Here is a table of points, one per row:
[-0.42 -0.39  0.73  2.31 -1.42  0.44 -0.22 -0.56  0.07  1.38 -0.53  0.94
 -1.24  0.42  0.65  1.08  0.3  -0.27  0.27  1.58 -0.56 -2.04 -1.29  0.31]
[ 0.1   0.13  0.05  0.33  1.02 -0.46  0.7   1.6  -0.37 -1.39 -1.37 -0.72
  0.16 -0.72  0.22 -0.46 -0.62  0.31  0.97 -0.07  0.07 -1.4  -0.99 -0.45]
[ 0.92  1.18  0.69 -0.09 -0.39  0.81 -0.67 -0.91  0.56 -0.54  0.62  0.
  0.93 -0.72 -0.4  -2.05  0.38 -0.75  0.82  0.66 -0.33 -0.23  0.98 -0.18]
[-0.25  0.83 -0.69  0.02  1.16  0.28  0.1  -0.97 -0.99 -0.62 -0.05  0.
  0.67 -1.61  1.03 -0.59 -1.83  0.32 -1.74  1.92  0.04 -1.4  -1.21  0.01]
[-1.47  0.78  0.28  2.09 -2.44  0.99 -0.64  1.18 -0.78  0.08 -0.79 -0.76
  0.17  0.08  1.97  0.84  0.11  0.02  0.35 -2.46 -0.73  1.09 -0.56  0.93]
[ 0.65  0.55 -1.64 -0.86  0.18 -1.77  1.95 -0.77  0.65 -1.03 -0.96  1.3
  1.79  1.   -0.35 -0.36  0.21  1.04 -0.35 -0.87 -0.28  0.33 -2.04 -0.38]
[-0.5   0.8  -0.19 -0.74  2.5   0.98 -0.19  1.75  1.33  1.63 -1.02  0.47
 -0.95 -0.18 -0.32  1.27  0.97 -0.79 -0.19 -0.54  0.2   0.13 -1.07  1.82]
[ 0.64  0.48  1.67 -1.09 -0.71  0.02 -0.14  0.22 -1.15  0.63  1.18  1.8
  1.26  0.77 -0.62 -1.76  0.61 -0.19 -0.59 -0.07 -1.24  0.43  1.35 -0.09]
[ 1.28 -0.34 -2.33 -0.44  0.42  0.37 -0.89 -0.33  0.43 -0.36  0.87  0.95
 -0.07 -1.33 -0.47  1.86  1.03 -2.15  0.87 -0.64  1.06  0.29  0.3   1.25]
[ 0.08 -2.03 -0.36 -0.19 -0.49 -1.51  2.3   1.28  0.99 -0.5   0.88 -1.56
 -0.05 -0.66  0.79 -0.84 -0.67  0.03 -0.6  -0.19 -0.56  0.9  -0.45  0.28]
[-0.5  -1.07  0.88  1.67  1.38 -0.62 -0.75  0.8  -0.87 -1.12  0.11 -0.71
  0.33 -0.24  0.19  0.49 -1.78  0.85 -0.26  0.71 -0.2   3.11 -0.48 -0.41]
[-0.72  0.11  0.4   1.52  1.28 -2.12  0.18  0.15 -0.85  0.08  0.86 -0.33
 -1.13  0.11  1.89 -0.04 -0.85 -0.45  0.43 -0.68 -0.18 -0.61 -0.07 -0.07]
[-0.27 -2.02 -1.05  3.07 -0.38  1.36  0.3   1.72 -0.47  2.19 -0.47 -0.47
 -0.21 -0.19  0.8  -1.05  2.12  0.97 -0.77  2.14  0.23  2.68  0.18 -1.09]
[ 1.21  0.96 -3.34  0.51  0.36 -0.73 -0.53 -0.23  0.91 -1.41  0.23  0.78
  1.39  3.93  0.31  0.55 -1.29  1.61  0.01  0.02  0.93 -0.44  2.36 -0.51]
[-0.57 -2.21 -0.08 -1.27 -0.52 -1.35  1.08  1.87  0.03  0.05 -0.53 -0.64
  0.01 -0.85  0.05 -0.47 -1.9  -0.57  0.38  1.88 -0.01 -0.24  1.07 -0.77]
[ 0.72  0.67  0.86 -0.44 -0.08  0.96  0.42 -0.44  1.54  0.52  0.39  0.5
  0.53  1.67  0.23 -1.13  0.44 -1.57 -0.21 -0.44  2.19  0.07  1.94 -0.69]
[-0.73 -1.48  0.83  0.91  0.24 -0.75 -0.94  0.98  0.51 -2.23 -0.26 -0.35
 -0.84  0.21  0.41 -0.16 -1.09 -0.38 -0.41  1.22  0.22  0.98 -0.48 -0.18]
[-0.57  0.53  0.76 -0.42  0.37  1.32  0.19  0.02 -0.32  0.04  1.74 -0.12
  1.47  1.74 -1.16 -1.41  1.75  0.33  0.81  0.2   0.17 -0.47 -0.11 -0.65]
[ 1.37  1.71  1.2   0.68 -1.04 -0.67 -0.54  0.14  1.07  0.2   0.55  1.49
  0.18 -0.8  -1.43  0.56 -0.07 -0.32 -1.49 -0.42  3.05 -0.07  0.9  -1.65]
[ 2.25  1.08  0.56  0.28 -0.86  0.13 -0.87 -0.21  0.3   0.4  -0.11 -0.56
 -0.86 -1.14 -0.24 -1.95 -0.11  0.18  0.47 -0.65 -1.48 -0.51 -0.01  0.36]
[-1.34  0.34 -0.65 -0.88 -1.36  0.16 -1.27 -0.84 -0.29  1.33 -1.97 -1.53
 -0.78 -0.49 -1.37 -1.17  0.43  0.58 -0.35 -0.52 -0.07 -0.9   0.75 -0.04]
[-0.54 -0.9   0.8   1.11  0.23 -1.04  1.44 -0.38 -1.16 -2.34 -0.93 -0.55
 -0.05 -0.44  0.12  0.54  0.57 -0.76 -0.17 -0.53 -0.53 -2.04  0.44 -0.53]
[-0.7  -0.03  0.09 -1.33 -1.69  0.6  -0.49 -1.32  0.47 -0.6  -0.01  0.33
 -1.46  0.    1.01 -0.6   0.44  0.93 -0.15  0.55 -0.2  -0.5  -1.32  0.18]
[-0.22 -0.81  1.27 -0.6   0.16  0.15 -1.03 -0.98 -0.45  1.88 -0.74 -0.71
  0.33 -0.55  1.67  0.68  1.82 -0.19  0.49 -0.76 -0.91 -0.47 -0.05 -2.14]
[-0.7   0.41 -0.08 -1.46 -0.75  1.08 -1.16 -0.21 -0.26  0.79  1.26  1.64
 -1.44 -1.19 -0.44 -0.5  -0.05  0.91  0.75 -0.69 -0.58 -0.21 -0.76 -1.81]
[-1.04  0.8   0.4  -0.35 -0.06 -0.45 -0.5   0.33  0.1   0.68 -1.3   0.73
  0.68 -0.23  0.86  1.47  0.76 -1.33 -0.88  2.35 -0.35  1.38 -0.64  2.1 ]
[-0.2   0.46  0.02 -0.73  0.79 -0.59  2.66 -1.21 -0.95  0.16 -0.67 -0.08
 -1.01  0.3   0.02 -0.01 -1.16  0.04 -0.56 -0.53 -1.06 -0.51 -0.05 -1.01]
[-0.3   0.23 -0.95 -0.77  1.02 -1.32  0.97 -1.08 -1.62 -0.79 -0.28 -0.18
 -1.68 -0.48 -0.62 -2.02 -0.59 -0.27  0.86 -1.08  0.92  0.5  -0.6   0.49]
[-0.22  0.56 -2.31 -0.8   0.42  0.87 -0.44  0.65  0.25 -0.51  2.18 -1.28
  0.14 -0.98 -1.18  2.52  1.54 -0.69 -1.42  0.02 -0.87  0.25  0.05  0.75]
[ 0.61 -0.49 -1.89 -0.53  1.02  0.82 -0.66  0.61 -1.08  0.77  0.67  1.25
  0.93  0.52 -0.74  2.15 -0.2  -1.22  0.3  -1.79 -0.46 -0.5   1.05  2.2 ]
[ 0.62  0.82  0.82 -0.89  0.19  0.63  0.23  0.79 -0.95 -0.18 -0.74 -1.03
 -1.59  0.85 -0.4   2.69  0.11 -1.18 -0.04  2.78 -0.79  1.93  0.02  1.06]
[ 0.21 -2.24  0.4  -0.49 -0.45  1.77 -1.17  0.1  -0.08 -0.35 -1.7  -0.68
 -1.03 -0.15  0.52 -0.89  0.31 -0.07 -0.57 -1.32  0.08 -0.21 -0.28 -0.54]
[-1.31  0.35 -0.85  0.79  1.19 -0.64  1.4  -1.66  1.17 -0.48 -0.32  0.5
  0.15 -1.26 -0.44 -0.36 -1.24 -0.14  1.37 -0.84 -1.07  0.24  0.01 -0.83]
[ 0.65  0.04  1.   -0.16 -1.03  0.27 -0.43 -0.58  0.88  1.11  1.39 -0.34
  2.22  2.09 -0.88  0.05 -0.75 -0.56  1.5  -0.59  1.76 -0.54 -1.1  -0.42]
[-0.19 -0.47  0.96 -0.52  0.04 -0.1  -0.89 -0.98  0.26  0.6   1.55 -1.01
  1.18  1.63 -1.59 -1.27  0.22  0.52 -0.47 -0.27 -0.68 -0.55 -0.43  0.34]
[ 1.45  0.68  1.72 -0.25 -0.3   0.1   0.5  -0.55  1.08 -0.05  0.25  0.92
 -0.15 -1.09 -0.09  2.34  0.12  5.19  0.58 -0.09  2.23 -0.47  2.6   2.36]
There is one direction along which these points spread out most. Where along it does each point below lie, from 0 to 99? 50 is the average, and the first point above lies past it. One standard deviation of the points above along it is 16.
[-0.2   0.46  0.02 -0.73  0.79 -0.59  2.66 -1.21 -0.95  0.16 -0.67 -0.08
 -1.01  0.3   0.02 -0.01 -1.16  0.04 -0.56 -0.53 -1.06 -0.51 -0.05 -1.01] 58
[ 0.61 -0.49 -1.89 -0.53  1.02  0.82 -0.66  0.61 -1.08  0.77  0.67  1.25
  0.93  0.52 -0.74  2.15 -0.2  -1.22  0.3  -1.79 -0.46 -0.5   1.05  2.2 ] 34
[-0.19 -0.47  0.96 -0.52  0.04 -0.1  -0.89 -0.98  0.26  0.6   1.55 -1.01
  1.18  1.63 -1.59 -1.27  0.22  0.52 -0.47 -0.27 -0.68 -0.55 -0.43  0.34] 36
[-0.22  0.56 -2.31 -0.8   0.42  0.87 -0.44  0.65  0.25 -0.51  2.18 -1.28
  0.14 -0.98 -1.18  2.52  1.54 -0.69 -1.42  0.02 -0.87  0.25  0.05  0.75] 46
[-0.7   0.41 -0.08 -1.46 -0.75  1.08 -1.16 -0.21 -0.26  0.79  1.26  1.64
 -1.44 -1.19 -0.44 -0.5  -0.05  0.91  0.75 -0.69 -0.58 -0.21 -0.76 -1.81] 44
[-1.47  0.78  0.28  2.09 -2.44  0.99 -0.64  1.18 -0.78  0.08 -0.79 -0.76
  0.17  0.08  1.97  0.84  0.11  0.02  0.35 -2.46 -0.73  1.09 -0.56  0.93] 63
[ 0.1   0.13  0.05  0.33  1.02 -0.46  0.7   1.6  -0.37 -1.39 -1.37 -0.72
  0.16 -0.72  0.22 -0.46 -0.62  0.31  0.97 -0.07  0.07 -1.4  -0.99 -0.45] 63
[-1.04  0.8   0.4  -0.35 -0.06 -0.45 -0.5   0.33  0.1   0.68 -1.3   0.73
  0.68 -0.23  0.86  1.47  0.76 -1.33 -0.88  2.35 -0.35  1.38 -0.64  2.1 ] 62
[-0.25  0.83 -0.69  0.02  1.16  0.28  0.1  -0.97 -0.99 -0.62 -0.05  0.
  0.67 -1.61  1.03 -0.59 -1.83  0.32 -1.74  1.92  0.04 -1.4  -1.21  0.01] 61
[ 0.64  0.48  1.67 -1.09 -0.71  0.02 -0.14  0.22 -1.15  0.63  1.18  1.8
  1.26  0.77 -0.62 -1.76  0.61 -0.19 -0.59 -0.07 -1.24  0.43  1.35 -0.09] 34
[-0.54 -0.9   0.8   1.11  0.23 -1.04  1.44 -0.38 -1.16 -2.34 -0.93 -0.55
 -0.05 -0.44  0.12  0.54  0.57 -0.76 -0.17 -0.53 -0.53 -2.04  0.44 -0.53] 64
